In the data rows, the value 128 means zero.
Here are some points, one per row:
[144,130,128,34,142,137,134,100,160,126,145,112,145,115,131,176,155,118,130,
 135,127,166,79,193,133,128,97,152,173,158,117,32,130,97,93,110,108,145,
 147,133,97,155,127,153]
[119,159,131,208,116,111,115,123,155,74,146,100,113,151,123,116,150,147,146,
 181,142,172,124,107,83,132,91,128,87,127,70,126,97,159,92,85,135,121,
 90,158,112,89,141,127]
[128,105,143,134,72,109,107,136,138,143,127,69,176,141,174,95,69,163,125,
 72,120,88,102,190,186,167,135,106,129,107,132,130,113,139,165,174,135,157,
 131,120,136,156,100,191]
[216,81,130,49,127,175,135,138,156,199,144,136,142,142,154,186,164,140,135,
 189,82,186,81,124,93,169,144,91,95,114,171,102,183,109,137,146,65,98,
 182,144,141,136,102,167]
[89,82,183,23,96,111,132,97,155,167,160,152,120,96,111,177,132,147,72,
 186,110,153,57,186,98,129,73,120,116,124,182,144,172,71,117,153,23,129,
 180,153,67,190,86,166]
[86,121,108,106,124,101,139,111,131,105,165,145,131,128,139,130,77,150,140,
 102,155,87,149,163,166,142,118,131,117,118,127,145,100,136,131,128,153,139,
 139,130,118,116,128,148]
[82,149,133,136,116,123,123,104,134,137,152,156,90,145,125,125,132,144,115,
 148,129,139,115,123,194,108,123,176,159,173,106,152,110,144,89,135,156,143,
 177,111,109,129,127,163]
[140,195,138,201,105,138,126,105,84,101,106,109,108,160,120,146,156,131,131,
 136,149,142,160,91,143,137,113,129,125,152,45,107,46,193,144,33,94,193,
 84,121,98,29,183,156]
[117,152,122,151,127,105,119,149,148,133,139,123,180,113,138,132,182,142,121,
 152,126,118,166,109,84,103,127,121,118,116,108,166,164,137,148,139,153,162,
 147,137,100,120,124,119]
[72,115,118,139,159,126,136,125,115,114,102,153,112,118,139,109,117,129,147,
 120,149,135,132,116,141,94,132,155,142,135,178,207,115,178,132,179,164,128,
 124,97,143,139,111,122]
[129,122,132,95,126,174,176,117,119,179,98,137,170,154,177,88,94,149,132,
 91,68,126,134,135,148,133,162,98,93,109,100,150,145,118,182,164,149,108,
 135,111,117,124,90,141]
[85,101,188,207,177,119,147,151,142,112,107,113,112,143,123,113,102,135,124,
 162,124,140,143,59,57,93,162,103,148,142,127,174,160,110,127,102,190,138,
 87,170,168,104,116,81]
[150,157,110,98,173,141,130,131,111,125,150,141,51,142,132,125,161,135,118,
 132,121,132,129,155,141,128,104,141,56,110,156,114,128,127,108,143,130,89,
 205,84,159,100,127,115]
[109,103,144,185,124,93,105,143,156,107,117,105,105,113,112,106,91,148,107,
 141,97,125,156,121,111,116,143,121,224,145,142,102,125,133,55,120,99,130,
 124,123,145,167,132,101]
[112,150,101,38,137,134,169,127,143,133,136,138,88,138,118,127,89,140,108,
 151,87,112,120,87,149,140,48,126,219,171,174,87,106,105,90,129,97,114,
 125,142,99,174,93,154]
[125,130,153,171,153,138,137,134,128,127,133,113,121,138,119,192,157,95,126,
 203,104,152,106,100,44,119,108,149,98,92,97,157,181,173,110,106,133,130,
 141,140,134,125,126,101]
[87,126,73,65,162,140,102,111,114,137,126,195,112,108,112,123,90,73,91,
 77,135,104,150,99,186,113,151,159,166,106,171,162,92,124,101,149,143,99,
 121,105,146,169,123,106]
[93,166,105,163,121,154,113,124,127,131,113,121,137,114,160,131,71,144,110,
 108,115,76,118,183,175,86,117,179,143,89,151,174,108,120,127,144,161,159,
 188,77,166,176,133,132]
[240,117,54,4,112,122,197,156,118,178,166,174,84,131,154,142,100,91,111,
 50,157,64,104,148,182,146,106,161,137,98,216,64,108,116,118,93,71,49,
 116,114,159,148,146,101]
[148,131,79,0,169,152,152,148,100,119,105,214,91,139,143,80,80,104,140,
 0,158,161,170,95,231,115,159,198,118,72,207,102,92,160,120,158,172,78,
 103,117,176,62,139,74]
[186,131,145,164,102,111,143,117,126,95,130,97,178,175,200,128,148,155,177,
 126,114,147,116,167,114,168,147,74,86,102,92,123,74,141,196,133,143,176,
 104,118,125,87,110,166]
[117,133,139,120,133,139,112,119,126,156,113,143,84,133,72,116,136,105,136,
 122,138,135,146,80,158,154,116,149,155,182,100,109,98,131,120,68,106,99,
 111,142,94,102,147,106]
[164,134,182,183,136,141,193,150,162,136,77,118,255,126,234,83,125,212,203,
 99,143,190,80,155,96,156,206,55,61,33,127,166,182,49,217,191,205,189,
 123,144,214,105,104,150]
[120,177,155,128,120,96,119,171,149,89,87,189,88,148,94,146,144,119,168,
 97,146,130,141,58,144,123,125,153,149,124,137,157,50,153,117,127,134,115,
 87,99,148,81,159,121]
[146,126,88,35,142,144,131,107,117,154,107,188,156,98,164,108,101,132,130,
 17,131,147,139,148,205,111,167,138,138,83,169,158,107,129,115,180,130,107,
 161,123,193,154,122,151]
[90,81,91,127,93,102,137,120,153,90,124,138,144,135,99,60,111,152,93,
 154,139,83,130,130,104,194,85,86,154,179,168,89,103,94,125,132,105,171,
 128,168,34,156,105,127]
[148,143,104,122,205,118,123,206,112,138,147,131,134,134,133,130,125,125,190,
 100,154,126,148,157,178,152,138,136,125,105,132,126,120,171,94,128,157,161,
 108,129,160,106,125,122]
[150,121,53,115,157,147,91,124,114,126,159,163,79,116,108,120,142,97,112,
 83,130,101,153,116,169,127,119,91,145,119,154,119,115,145,120,110,122,138,
 112,108,150,105,142,114]
[121,109,118,171,123,142,134,145,90,101,126,85,140,112,117,119,151,114,143,
 99,138,159,168,144,187,143,133,129,94,91,105,73,135,136,126,144,156,123,
 87,172,178,140,145,127]
[126,122,130,255,175,83,85,156,144,132,124,56,167,115,181,143,119,138,136,
 207,127,33,94,161,75,70,163,101,103,69,112,207,137,112,173,122,137,164,
 211,91,170,116,144,99]
[146,178,143,191,143,140,120,143,104,116,92,131,128,168,118,202,162,130,174,
 9,133,144,147,107,94,137,137,131,104,141,91,177,137,151,123,103,142,138,
 122,125,165,60,161,140]
[101,148,133,185,113,107,110,127,128,129,116,125,111,148,84,126,125,111,176,
 164,123,122,169,32,130,140,129,114,102,181,153,131,113,138,117,109,101,140,
 126,141,114,120,157,119]
[153,82,125,70,129,154,138,144,117,135,146,136,137,158,117,139,133,130,149,
 122,142,144,112,141,131,162,95,113,145,139,142,83,115,94,135,105,90,110,
 126,143,130,121,86,142]
[123,114,133,112,58,94,117,109,150,135,129,113,160,151,142,104,90,168,116,
 144,114,90,118,209,193,170,127,68,136,180,126,119,133,99,86,154,63,173,
 135,153,112,164,88,147]
[159,102,112,36,119,156,120,161,146,202,144,193,179,125,171,121,145,83,115,
 152,87,159,90,151,139,168,168,125,98,107,170,130,176,118,192,178,67,89,
 171,128,159,162,99,143]
[140,132,127,108,156,118,94,156,136,121,120,120,114,136,132,153,144,117,127,
 153,125,128,106,92,111,114,121,145,145,139,124,124,146,50,118,105,93,132,
 123,114,119,139,154,125]
[119,119,133,144,135,133,109,133,125,121,117,135,113,118,169,166,126,97,128,
 115,140,125,147,119,131,92,139,132,117,108,125,183,132,139,116,132,141,115,
 164,120,154,128,148,127]
[93,102,118,169,141,105,116,120,123,105,134,109,67,97,111,151,128,101,81,
 183,138,128,123,102,104,115,98,169,169,158,100,139,122,139,89,115,123,103,
 123,104,104,148,172,99]
[132,148,114,122,158,128,122,98,76,127,100,147,132,105,102,88,85,129,148,
 24,186,157,154,150,235,96,154,129,153,78,87,145,87,144,153,158,186,124,
 114,109,177,98,105,143]
[136,129,127,255,130,61,114,168,107,125,160,63,162,102,158,147,159,153,114,
 159,147,76,113,169,114,90,129,111,141,41,109,178,134,137,129,125,153,140,
 192,91,135,147,179,114]
[127,142,150,238,123,128,107,166,125,123,122,114,133,145,124,116,108,131,158,
 112,137,109,123,120,122,144,116,136,104,107,21,182,98,125,147,106,111,114,
 83,106,147,59,155,129]
[162,40,153,119,107,158,197,86,133,185,125,130,183,119,205,175,154,172,120,
 162,100,172,38,200,62,151,141,56,52,114,176,132,251,67,180,132,64,143,
 203,115,157,166,76,154]
[90,143,107,132,172,138,115,119,144,88,160,168,65,100,69,139,116,85,103,
 114,145,105,132,132,154,109,91,167,170,123,158,143,136,139,89,99,100,78,
 97,124,110,130,141,111]
[163,144,126,12,152,168,105,137,111,162,117,183,88,109,88,168,182,92,172,
 77,145,127,117,152,175,80,145,139,186,137,137,109,110,144,88,115,74,62,
 167,87,183,142,157,152]
[27,89,102,203,150,100,145,87,127,83,142,127,74,69,78,108,66,142,12,
 215,137,138,121,111,120,96,106,170,120,183,192,149,112,88,60,98,104,126,
 127,159,63,211,133,62]
[125,125,97,120,158,152,110,134,141,126,178,79,94,125,72,152,184,57,88,
 232,120,145,155,137,62,126,91,162,101,141,114,93,144,151,51,102,105,105,
 100,111,62,119,162,128]
[131,138,130,175,165,122,131,118,59,148,82,182,141,88,158,65,56,145,150,
 67,141,122,160,107,174,108,169,127,111,52,136,191,101,138,151,165,190,114,
 129,133,179,88,127,137]
[76,150,91,79,118,141,128,121,125,129,124,158,105,102,99,102,145,114,100,
 141,106,126,106,106,142,115,125,157,170,168,177,127,144,123,101,117,117,92,
 131,130,119,145,120,112]
[178,142,127,23,121,200,134,131,135,168,128,137,127,137,53,181,170,136,156,
 98,102,113,129,91,163,140,132,140,183,199,110,0,127,130,76,120,90,107,
 143,176,114,95,153,168]
[127,126,134,182,133,93,105,131,152,140,142,127,153,96,140,124,99,129,137,
 91,124,125,116,129,142,96,149,96,145,114,149,134,163,122,156,143,139,126,
 166,152,145,139,125,129]
[127,157,95,92,171,107,148,111,119,116,146,171,44,115,116,78,98,99,74,
 84,176,125,155,120,202,92,117,204,142,102,132,95,89,163,90,132,167,57,
 121,98,166,112,184,130]
[176,147,156,95,83,168,145,126,100,107,88,142,128,154,147,102,122,166,160,
 83,125,164,164,142,136,144,132,86,121,129,122,129,121,92,131,154,138,159,
 79,169,143,90,90,151]
[185,167,159,171,136,128,150,192,111,134,117,137,185,169,85,119,136,76,225,
 89,137,127,155,101,106,160,163,67,92,59,109,152,129,99,208,135,178,143,
 54,155,204,83,147,101]
[109,162,54,163,164,110,130,135,118,94,123,127,101,140,81,47,115,118,123,
 95,148,90,202,43,154,134,121,147,168,161,135,88,23,155,90,128,116,89,
 29,103,89,124,188,98]
[165,93,85,89,140,152,111,72,109,111,159,125,133,59,117,126,127,133,77,
 156,133,184,132,178,128,127,123,171,100,110,165,107,159,142,137,137,76,88,
 126,126,91,133,136,108]
[118,143,157,184,95,114,109,128,115,113,118,140,129,137,123,74,82,134,144,
 87,139,104,189,106,158,148,184,124,155,112,125,149,53,157,208,148,183,152,
 71,138,146,135,135,140]
[67,125,149,101,120,104,125,120,125,134,126,124,117,126,85,104,116,140,98,
 119,107,123,100,127,125,124,122,95,132,124,142,136,131,116,119,176,167,105,
 153,114,75,132,113,182]
[194,131,103,13,148,154,119,147,124,189,145,166,187,113,163,148,174,144,167,
 112,113,147,125,172,133,146,131,103,132,89,167,115,163,129,140,174,79,97,
 148,116,159,141,93,186]
[84,170,154,146,113,122,122,147,111,116,119,107,75,114,67,144,141,140,102,
 137,81,76,142,50,190,125,99,148,181,191,126,103,125,142,85,87,161,117,
 47,126,65,115,189,86]
[61,127,116,219,97,104,132,101,120,0,80,116,100,105,85,127,114,141,110,
 129,124,124,145,67,129,98,129,159,136,134,68,163,91,142,106,124,194,108,
 119,109,106,106,144,109]
[106,118,111,111,150,118,145,110,102,124,153,121,105,113,161,127,107,154,77,
 122,124,155,125,135,159,102,145,125,142,128,173,111,148,132,113,113,142,125,
 159,103,129,146,142,153]
These points spread out most along one direction. Take the direction at right angles to it along which they spread out most. Go by this last direction. How far along it is each point below, from 0 to 99? The average is 50, and the first point in the table lies past the average. One standard deviation of the points above along it is 16.
[140,195,138,201,105,138,126,105,84,101,106,109,108,160,120,146,156,131,131,
 136,149,142,160,91,143,137,113,129,125,152,45,107,46,193,144,33,94,193,
 84,121,98,29,183,156] 34
[162,40,153,119,107,158,197,86,133,185,125,130,183,119,205,175,154,172,120,
 162,100,172,38,200,62,151,141,56,52,114,176,132,251,67,180,132,64,143,
 203,115,157,166,76,154] 50
[86,121,108,106,124,101,139,111,131,105,165,145,131,128,139,130,77,150,140,
 102,155,87,149,163,166,142,118,131,117,118,127,145,100,136,131,128,153,139,
 139,130,118,116,128,148] 49
[119,159,131,208,116,111,115,123,155,74,146,100,113,151,123,116,150,147,146,
 181,142,172,124,107,83,132,91,128,87,127,70,126,97,159,92,85,135,121,
 90,158,112,89,141,127] 34
[159,102,112,36,119,156,120,161,146,202,144,193,179,125,171,121,145,83,115,
 152,87,159,90,151,139,168,168,125,98,107,170,130,176,118,192,178,67,89,
 171,128,159,162,99,143] 65
[61,127,116,219,97,104,132,101,120,0,80,116,100,105,85,127,114,141,110,
 129,124,124,145,67,129,98,129,159,136,134,68,163,91,142,106,124,194,108,
 119,109,106,106,144,109] 33
[240,117,54,4,112,122,197,156,118,178,166,174,84,131,154,142,100,91,111,
 50,157,64,104,148,182,146,106,161,137,98,216,64,108,116,118,93,71,49,
 116,114,159,148,146,101] 83
[126,122,130,255,175,83,85,156,144,132,124,56,167,115,181,143,119,138,136,
 207,127,33,94,161,75,70,163,101,103,69,112,207,137,112,173,122,137,164,
 211,91,170,116,144,99] 18
[72,115,118,139,159,126,136,125,115,114,102,153,112,118,139,109,117,129,147,
 120,149,135,132,116,141,94,132,155,142,135,178,207,115,178,132,179,164,128,
 124,97,143,139,111,122] 45
[89,82,183,23,96,111,132,97,155,167,160,152,120,96,111,177,132,147,72,
 186,110,153,57,186,98,129,73,120,116,124,182,144,172,71,117,153,23,129,
 180,153,67,190,86,166] 76
[93,166,105,163,121,154,113,124,127,131,113,121,137,114,160,131,71,144,110,
 108,115,76,118,183,175,86,117,179,143,89,151,174,108,120,127,144,161,159,
 188,77,166,176,133,132] 44
[87,126,73,65,162,140,102,111,114,137,126,195,112,108,112,123,90,73,91,
 77,135,104,150,99,186,113,151,159,166,106,171,162,92,124,101,149,143,99,
 121,105,146,169,123,106] 65
[93,102,118,169,141,105,116,120,123,105,134,109,67,97,111,151,128,101,81,
 183,138,128,123,102,104,115,98,169,169,158,100,139,122,139,89,115,123,103,
 123,104,104,148,172,99] 53
[194,131,103,13,148,154,119,147,124,189,145,166,187,113,163,148,174,144,167,
 112,113,147,125,172,133,146,131,103,132,89,167,115,163,129,140,174,79,97,
 148,116,159,141,93,186] 65
